In the rows, 128 means zero.
One turn sends every row of this set to another row. A few are shown first. Where does it send the rows asked after them?
Pofis: [108 147 147 120 125 142 154 111 140 129 135 131 129 128 103 151 144  96
 117 134 100 119 120]
tor: [111 130 145 133  79 107 130 117 168 122 121 130 128 129 122 131 147 145
 103 136 101 109 127]
luvos: [111 134 138 103 135 103 123 123 146 150 103 132 119 140 151 140 130 117
  91 147  95  87 133]
Nep: [133 137 134 105 130 143 120 108 156 143 147 116 120 145 133 131 137 124
  83 136  98  84 142]
Vom: [108 158 151  85 114 153 136  99 140 128 123 138 112 126 147 158 162 121
 111 141 112 101 106]
dedet: [127 129 138 125  87 115 135 129 171 120 123 134 138 130 121 137 137 153
 105 142  97 106 127]
zuli: [111 143 138 103  87 156 135 128 158 148 132 151 122 131 130 130 162 153
 112 143 108 101 133]
Tomet: [111 154 147 123 147 106 133 113 138 147 115 125 111 116 132 137 124 131
  84 137 100 108 123]
nazus: [122 143 141  98  96 123 132 142 130 123 119  86 125 150 140 130 133 144
 103 136 101 104 124]
Donul: [119 148 154 120 136 118 132 126 142 156 120 124  97 110 134 137 129 132
  93 135  96  88 133]
Falez: [117 159 149  78 117 158 138 100 139 124 118 142 119 123 148 156 153 124
 111 143 112 102 112]
nim: [124 140 136 116 132 141 119 104 154 144 152 115 114 141 126 131 141 125
  81 131  99  90 134]
tili: [107 161 153  84 111 153 133  92 136 125 118 137 113 123 148 152 159 118
 112 140 111 104 111]
zat: [114 158 149  83 116 157 139 102 141 127 123 140 116 125 147 160 158 123
 112 142 111 100 106]
digi: [123 145 149 112 119 154 156 122 143 134 137 133 123 122 107 152 139 101
 123 133  95 104 134]
Dod: [118 146 144  98  96 121 129 133 126 119 114  86 127 148 140 125 131 143
 102 137 101 108 127]
Bibab: [ 99 142 141 113 118 132 145 100 137 126 122 134 138 140 113 148 144  85
 117 136 100 119 127]
Per: [114 142 138 118 128 134 115  90 151 141 147 112 117 144 126 125 143 119
  78 129 102  98 136]
Gek: [106 145 138 112 145  99 126 113 141 143 105 129 126 132 142 140 126 123
  85 142 100 104 123]
Bazof: [112 145 150 107  94 122 129 137 128 126 124  81 115 145 135 126 140 142
 102 133 103 108 120]
bogiv: [129 137 131 101 127 139 115  97 153 137 138 119 126 146 135 125 131 118
  84 138  97  88 148]
kul: [128 163 145 110 126 115 139 118 151 137 116 143 112 143 130 109 130 115
 128 120 112 105  98]
nedas: [101 147 127  96  95 141 131 105 153 135 117 152 149 142 135 123 151 148
 103 150 111 123 133]
zalod: [113 137 155 107  95 127 119 139 116 135 114 130 123 142 142 124 150 101
 104 166 107 124 115]
sis: [118 142 147 102  93 125 132 144 130 128 124  84 118 148 137 129 138 144
 103 135 102 102 119]
Bip: [133 157 142 100 124 116 136 120 155 136 112 146 114 147 137 108 128 113
 132 123 111  99 104]
mar: [129 161 142 105 125 113 137 116 152 135 111 145 115 147 136 108 130 113
 130 122 112 104 101]
dinap: [138 144 162 107 103 145 132 148 116 136 120 128 117 118 133 124 136 118
 108 161 102 121 124]
bez: [115 132 144 127  78 108 128 113 165 119 114 132 134 126 124 126 138 144
 106 140 100 109 136]
kulub: [132 147 157 113 112 139 133 147 115 134 126 128 124 125 128 132 141 122
  99 162 107 133 107]
pizaf: [124 136 146  99 110 151 147 120 144 133 124 138 128 128 118 146 137  91
 128 138  93  95 147]
bonop: [113 160 150  79 113 155 135  94 138 123 114 140 118 120 149 151 153 120
 114 142 111 103 116]
dedo: [120 128 141 131  85 111 135 128 171 123 127 132 132 130 119 138 146 149
 103 139 100 107 122]
Dom: [127 137 161 103  91 136 120 144 115 136 111 130 118 129 142 121 142 107
 110 163 104 116 127]
pavo: [134 158 144 104 122 121 139 126 154 139 116 145 108 143 135 110 130 114
 133 122 110  96 103]
tez: [132 161 146 109 126 119 140 123 153 140 118 143 107 141 131 110 130 116
 131 119 111 101 100]
kopa: [110 139 128  92  88 150 132 123 157 142 120 155 140 143 138 129 156 149
 111 150 108 105 134]
Migud: [117 141 135 110 126 132 112  86 151 136 137 114 125 146 134 122 136 116
  80 134 101  96 143]
gugi: [127 131 140 122  83 112 132 121 168 119 115 134 139 125 125 129 133 149
 108 141  98 107 137]
kise: [113 147 148 104  92 120 129 130 126 121 117  83 121 144 137 123 135 142
 101 133 104 112 123]
kaz: [102 155 143 114  90 152 138 116 151 146 135 147 121 122 121 124 161 157
 106 138 111 118 128]
nopef: [ 96 156 136 110  94 143 134 101 147 136 125 147 136 129 124 121 155 153
 101 142 114 130 127]
lome: [109 134 143  99 109 138 141 107 142 127 114 139 136 140 123 143 139  81
 125 141  97 103 143]
fiva: [115 142 153 115 109 128 127 143 115 135 122 127 129 141 133 133 150 113
 100 164 108 135 102]
Kuve: [118 137 147 108 130 114 126 131 147 158 113 130 102 125 147 139 130 122
  97 141  94  76 139]

mar goes to tez
gugi goes to tor
Now these:
kise goes to sis
Migud goes to nim
dinap goes to zalod
zuli goes to nedas
lome goes to Pofis
luvos goes to Tomet
bonop goes to Vom

One turn sends every row of this set to another row. A few are shown first. Where does it send the rows asked after them?
fiz: [122 139 103 127 125 130  99 106 139 112 158 136 162 137 116 130 124 107
 152]
tup: [125 122 128 133 125 109 125 136  92 103 152 111 139 144 107 137 142  99
 136]
Vuvor: [122 111 139 131 110 124 125 123 101 100 144 118 111 123 102 140 144 127
 137]
Muge: [119 142 102 126 115 133  90 116 131 107 151 131 167 130 111 132 122 136
 145]
beg: [114 144  97 108 127 126  99 124 132 107 156 129 160 136 121 146 116 117
 144]
luso: [119 138 101 129 124 126 103 111 145 107 163 136 166 136 113 129 126 116
 146]
fatim: [112 143  93 110 122 123 102 125 136 103 157 127 165 134 119 138 120 125
 141]
Bovo: [117 145 125 162 128 131  99 113 104 100 129 117 136 161 119 114 145 130
 142]
boziv: [101 135 127 112 118 121 127  90 136 112 149 100 103 139 119 113 146 121
 147]
Seri: [111 129 130 113 114 126 127 106 123 111 139  96 110 139 123 106 150 111
 161]
bur: [110 136 123 128 143 132 140 113 120 119 152  98 117 141 125 140 109 147
 121]
lere: [110 163 127 135 127 138 103 111 124 112 136 103 147 167 135 127 127 119
 164]
popug: [117 161 111 125 127 125 118 137 109  82 120 110 130 155 123 142 142 135
 128]
Babeb: [114 150 133 101 112 124 103 130 111 102 131  94 133 145 105 118 150 117
 157]
Rukom: [110 114 133 134 110 121 119 102 102 104 152 119 107 124 103 136 139 137
 126]
negup: [118 145 134 148 132 125 116 130 112  98 152 127 145 155 115 169 124 116
 140]
Sep: [106 130 125 125 135 125 134 118 124 126 149  93 109 139 125 146 117 149
 134]
sem: [124 141 102 122 114 138  89 115 126 107 146 133 161 127 112 138 120 130
 145]
Pigi: [103 148 133 109 127 131 126  88 143 104 149 104 109 141 112 110 139 123
 142]
vul: [103 120 136 128 118 125 112  99  96  96 159 122 114 128 101 126 132 135
 118]
vuv: [103 159 125 111 134 132 120  89 147 106 155 108 111 133 112 111 135 130
 139]
mibaf: [109 127 136 126 139 127 130 135 120 129 144  92 114 142 123 145 122 136
 153]
tozaz: [102 152 128 140 149 112 115 127 128  92 147 121 130 168 115 136 150 106
 142]
petof: [ 99 129 123 126 122 124 105  97 100  97 164 126 117 123 104 118 133 135
 116]
Kipo: [113 142 112 133 144 130 137 111 120 117 158 106 120 131 124 139 109 146
 116]
ses: [138 145 137 147 134 133 126 131 124 127 134  98 138 150 108 135 133 127
 156]
gibeb: [119 152 120 121  99 126 109 111 103  77 133 124 142 148 121 134 146 106
 141]

boziv goes to Rukom
Bovo goes to popug
Now these:
fatim goes to luso
negup goes to lere
vuv goes to petof
Pigi goes to vul
Vuvor goes to mibaf
tup goes to ses
fiz goes to sem

One turn sends every row of this set to another row. A few are shown first. Where does it send the rows asked after them?
rimik: [136 144 171 144 116 169 113 115 128 129 116 111 123 112 101 101 141 127
 104 131 122 123  96 119 143 126 137 125 142 129 123 123 143 127 153 114
 124 123 104 147 128 153 104 119 147  97 128  95 123 147 137 138 104 148]
garug: [135 111 113 144 136 149 118 122 112 144 139 136 104 106 112 107 130 137
 136 125 149 114 135 136 135 153 109  95 156 131 142 138 135  95 153 120
 119 114 139 143 128 158 127 127 136 117 128 102 135 136 121 124 139 139]
nev: [110 132 149 149 118 137 117 131 132 119 128 119 128 121 117  90 135 134
 130 120 132 124 105 111 169 126 137 121 123 149 120 119 131 123 153 119
 105 134  84 139 124 128 119 122 135  95 111  88 115 147 142 138 109 137]
Giso: [136 135 120 121 168 161 132 138 130 151 135 126 107 112 113  97 145 155
 125 138 126 100 124 138 162 142 134 118 118 141 130 113 143 139 128 128
 123 131 111 157 126 140 125 127 138 127 113 117 107 165 135 152 139 160]
Mome: [125 123 167 140 117 144 121 102 149 123 120 140 129 114 106 122 136 128
  98 131 128 124  99 126 138 136 129 125 137 116 124 133 149 139 165  98
 115 133 123 173 101 146 112 126 136 105 149 108 124 160 131 152 119 145]
Dogip: [120 120 120 125 136 104 129 122 121 143 156 142 134 129 146 123 136 115
 120 134 121 139 121  98 168 144 137 126 144 132 109 146 146 140 169 105
 125 154 125 157 107 136 127 140 108 122 115 114 109 156 132 147 116 158]
Tos: [136 126 121 122 157 180 117 131 122 141 141 127 100 118 121  95 147 139
 145 131 124 123 111 149 133 148 120 105 115 133 136 137 142 120 137 125
 138 129 114 152 140 129 132 113 140 112 118  97 109 139 143 129 142 162]
Nul: [120 132 119 153  93 162 137 160 114 125 142 136 118 142 138 117 122 117
 107 139 114 135 103 137 134 136 143 127 155 131 120 139 144 130 146 113
 130 161 119 119 107 150 122 135 144 102 100 122 107 126 128 112 104 144]
zim: [136 112 139 133  92 170 140 142 120 139 125 124 126 145 154 117 135 106
  99 141 110 135 101 119 117 152 141 117 151 108 128 141 156 154 163 111
 131 155 123 144 120 143 126 127 133 109 126 124 113 128 138 126 111 153]
Kov: [113 120 144 156 117 116 129 139 109 125 127 130 135 139 134  95 131 132
 133 126 122 105  90 116 146 135 153 123 120 126 123 134 137 137 180 117
 113 138  98 146 115 127 119  95 120 102 115  96 111 121 132 138 117 143]
Tabev: [110 139 110 139 129 134 141 141 107 152 115 127 110 120 117  92 130 133
 122 153 152 102 137 133 146 153 120 111 136 134 145 124 151 114 140 145
 119 122 124 133 104 172 124 119 138 126 116 118 117 146 140 158 141 140]
rusob: [128 114 160 136 119 128 130 109 136 130 132 147 126 126 108 111 135 134
 101 139 131 120  96 138 141 144 118 124 135 121 126 133 150 152 167 100
 117 145 129 183 101 144 121 130 132 112 155 116 132 158 119 163 120 145]
kufon: [121 118 119 128 121 111 137 127 137 138 158 138 132 131 142 129 129 124
 117 124 115 133 107 108 172 142 142 129 155 128 102 143 133 140 163 104
 130 159 120 152  95 137 121 145 118 122 102 110 116 168 130 135 113 147]
nebun: [134 107 141 127  98 160 145 129 119 153 131 122 118 136 152 114 140 108
 116 146 109 125 110 107 114 155 148 108 143 118 129 145 165 152 176 109
 132 143 128 160 126 147 128 132 131 109 135 132 123 137 136 132 115 157]
vog: [144 108 101 128 124 144 141 132 113 149 140 117 113 108 128  87 129 141
 132 138 152 111 138 135 148 155 118 108 145 132 137 125 138 119 121 121
 132 127 135 132 121 141 123 117 140 137 111 128 130 165 114 143 115 133]
tugu: [121 115 137 145 120 110 132 146 107 122 134 139 128 145 146  95 130 129
 133 133 112 109  91 129 133 131 143 112 119 124 122 140 149 137 180 115
 125 128 117 157 112 129 123  90 117 106 125  98 114 125 120 146 117 138]
did: [110 119 109 141 145 149 125 146 110 146 149 147  97 142 122 112 154 143
 130 139 117 109 121 150 145 136 118 115 137 119 137 121 151 114 148 151
 135 145 125 135 106 151 148 145 136 127 105 108  85 144 131 134 144 151]
pas: [128 108 117 147 131 173 131 146 121 150 153 139  95 116 124 114 156 143
 120 132 130 102 131 165 141 148 140 116 146 120 137 122 160 104 137 117
 146 137 130 142 107 145 141 142 140 126 133 118 110 160 115 131 134 161]
Vazov: [119 127 118 137 109 158 138 133 141 133 155 138 113 129 121 125 124 127
 110 128 119 134 109 126 163 131 130 134 184 122 119 125 141 136 144 107
 128 154 114 147  80 154 122 153 129 109 105 113 115 155 123 116 105 130]
Zumeg: [139 124 108 122 141 150 127 142 105 156 119 123 102 139 117 114 127 125
 130 141 134 132 127 137 140 146  80  98 137 130 130 135 133 120 148 143
 143 132 133 137 116 155 115 129 147 120 113 110 128 139 142 140 136 133]

Dogip goes to rusob
Giso goes to pas
Now these:
garug goes to Zumeg
kufon goes to Mome
rimik goes to Nul

